(in the rows, 128 means zero)
A single turn carries every row of the set below to another of its rows. Some are shown first; where does it send the rows asked next?
dubi: [121 136  97 136  98 122 124 156 130 113 137 122 104 137 127 126  89 155
 132 122 134 121 138 148 110 151  99]
Kazi: [144 146 134 110 162 138 107 106  93  80 134  95 104 108 102 138 118 106
 113  97 121 125 137 152 143 148 152]
tav: [128 146 119 112 139 126 129 143 170 116 142 146 100 131 146 111 116 130
 125 166 179 121 125 126 142 133 141]
velu: [131 128 139 104 152 153 147 111 116 116 111 118 107 143  93 121 119 122
 134  78 123 156 142 149 114 141 154]
Nezuv: [148 144  89 126 139  99 119 118 161 107 146 143 114 133 149 143 124 123
 122 137 150  98  99 132 131 167 141]
sivuf: [156 101 149 133 157 154 142 110 122 135 131 123  86 159 143 136 121 106
 113 107 134 161 142 137 136 129 150]
somi: [143 116 108 115 148 103 117 135 152 106 133 152  90 126 142 124 121  84
 118 153 163 119 104 146 128 133 157]
Fofog: [147 174 113  94 146 133 118 124 137 135 163 134 138 107 145 137 149 111
 128 151 118 105 153 150  83 119 153]
vel: [134 165 114  87 127 114 130 113 152 133 161 127 145 124  93 131 136 103
 106 139 130 115 137 147 128 153 167]
fito: [178 164 143 119 151 108 142 113 113 107 145 114 125 122 117 154 143 113
  95 115 130 125 134 162 152 143 132]
mipud: [138 159 142 149 144 153 115 141  90 122 139 114 112 122 144 165 126  99
 127 109 107 116 128 139 141  97 128]
vuge: [149 110 142 129  89 121 138 140 115 117 114 121 122 105 140 113 130 126
 124 133 118 127 128 158  97 131  93]
Lavo: [150 188 131 109 165 118 142 140 107 112 146 114 111 140 140 156 126 123
 135  98 114 109 148 168 116 114 129]
rotuk: [144  99 147 122 105 125 134 122 131 121 115 122 109 123 171 129 142  91
 135 127 112  97 103 139 105 124 118]
Viv: [143 110 134  87 140 109 130 132 127  94 110 129  99 108 143 100 132  94
 139 133 133 117 121 169  80 122 139]
kase: [151 110 154 112 107 149 140 156 143 117 110 129 112  98 145  87 133 113
 133 160 126 118 122 140 124 123 125]
tizol: [125 138 134  86 149 138 126 145 150 101 114 137 100 109 148  88 123 114
 157 153 150 117 118 136 109 108 154]
silad: [120 133 131 102 107 131 111  97 132 124 144  93 121 135  87 116  97 119
 118 127 111 136 121 131 150 147 167]
gorek: [144 114 136 118 109 158 107 107 130 125 148  87  81 147 134 126  85 135
 133 136  90 132 134 135 125 117 151]
kapef: [100 143  89 142 134 115  88 135 122 108 138 136 114 116 133 126  97 121
 134 137 159 128 105 123 135 141 137]
dasa: [101 146 119 123 119 136 109 138 131 114 139 118 129 102 139  92 110 150
 129 152 162 129 135 118 142 151 118]
Kif: [138 141 147 123 155 184 105 140 133 149 153  94 124 104 156 135 109 123
 141 124  95 135 133 129  98 112 138]
fanam: [163 136 133 126 126 161 108 118 126 138 157 114 105 120 174 141 126 125
 133 158  97 119 145 138  94  96 138]
Val: [152 112 146 129 139 176 114 128 157 145 162  86 100 131 129 137  91 122
 108 127 108 144 130 128 139 144 147]
loke: [125 105 118 115  91 140 132 130 139 102 122 107  92 137 132 131 109 128
 134 103 110  92 130 144  97 159 110]
Mumu: [113 136  98 134 107 128 102 109 125  96 129 117 131 105 122 132 115 138
 128 114 134 107 105 121 123 173 120]
Ved: [159 165 136  98 167 152 141 148 169 154 162 116 130 125 142 145 128 123
 130 126 113 123 144 153  89 123 142]
pudob: [155 130 128 132 143 160 120 141 118 101 145 107  69 143 118 163 104  97
 109 104 114 109 145 150 150 131 144]
bemes: [132 137 113  99 157 100 117 117 137 104 126 131 109 126 176 122 132 101
 156 127 129  93 100 143  95 129 149]
Sal: [128 123 124 103 106 145 138 164 143 109 129 110 102 118 133  83 102 149
 134 142 129 113 157 147 119 158 113]
Pugez: [147 160 151  97 161 134 131 113 158 148 155 110 159 104 113 134 139 113
 107 127 135 144 120 138 124 143 151]
Guf: [137 132 122 142 187 154 111 122  92 134 142 125 112 126 173 127 126 112
 135 113 124 151 148 132 119 127 151]
Zerok: [160 158  92 135 177 146 141 153 122 138 151 147 121 136 140 136 128 127
 128 109 118 133 164 152 114 157 146]
zul: [153 151 122 137 144 149 147 131 113 136 123 143 152 114  96 133 145 121
 117  99 120 153 134 141 132 156 141]
Peled: [126 139 138  86 165 149 114 111 155 125 155  82 119 123  99 118  95 126
 118 108 126 145 131 139 127 161 167]

sivuf -> zul
rotuk -> Mumu
Lavo -> pudob
Where do these go?
Fofog -> gorek
vuge -> kapef
kase -> dasa
Pugez -> Kif

